0: [ 89 131   0 101 184  94 171 127  97 105 101 130 218 131  89  89 151  95
  77 117 197 117 162]
1: [159 108 144  49  98 113 165 149 115 150  98  67  99 150 152 149 175  59
 106 163  94 159 155]
2: [177 108 222 127  52 204  29  99 124  64 173 161  66 108 154 184 102 183
 199 163  70 148 154]
3: [172 121 177 171 132  77 109 146 146 183 116  75 103 157  90 103 102 127
  76  64 144 101  86]
4: [ 72 133 184 192  74 170 131 150 135  85 150 142  89 147 107 113  82 135
 139  97 101 125 100]
5: [131 141  44 106 185 100 148 121 127 183 128 169 184 106 109 102 160 146
 120 126 186 121 148]
6: [176 153 163 166 196  56 185 156 138 204 176  97 243 117 180  98 134  95
 120  44 173 141 177]
7: [ 82  99  66 100 130 206 150 119 113  75 139 203 126  81 178 141 148 148
 187 201 125 166 164]
8: [144  34 105  63  99 114  96 156  93 126  71 104 149 113 175 142 175 148
 121 188  78 124 128]
9: [154  96  90 112 111 161  96 144 133 133 148 207 162  60 111 146 149 180
 196 128 126 156 176]
10: [149 176  70  97 153 124 146 134 146  87 104 163  47 158  64 222  97  84
  72 158 178 163 126]
11: [114 131 109 151 163  35 157 157 124 137 106 123 155 100  91 112 119  98
  63 107 154  90 114]
12: [161 111 179 167 140  65 108 133 139 188 117  68 114 174  91 107  98 127
  81  65 138 100  85]
13: [167 124 183 178 142  81  93 139 145 171 109  68 113 173  94 111 103 132
  82  69 131  96  82]

[111 157  82 119 169 130 198  47 147 148  96  87 148 129 189 146 158 163
  88 122  76 105 117] 5 11 1 8 0
[ 88 124   0  92 182  84 164 117  91 110  98 129 207 128  91  81 149  86
  73 113 195 129 150] 0 5 11 10 1
[149 181  61  88 148 122 148 132 151  83 104 175  47 153  69 211 101  84
  81 169 188 174 132] 10 11 5 1 0
[ 83 167 249 153  86 112 175 131 126 162 174  89 130 139 172 101 157  93
 185  87  41 110 101] 4 13 12 3 1
[177 108 219 122  53 196  28 103 135  74 164 164  70 107 149 189 106 181
 194 171  60 146 155] 2 9 4 7 8
[151 117 149  46  90 127 160 146 112 142  93  65  94 146 159 155 169  47
 105 175  89 167 164] 1 8 10 11 3
[183 161 159 175 185  65 189 161 135 202 177 105 232 119 183  95 127  97
 130  49 176 141 177] 6 11 5 3 12
[109 177 210 187  70 164 101  51 142 123 181  86 127 162 142  98 108 181
 164  81  65  88 108] 4 13 12 3 2
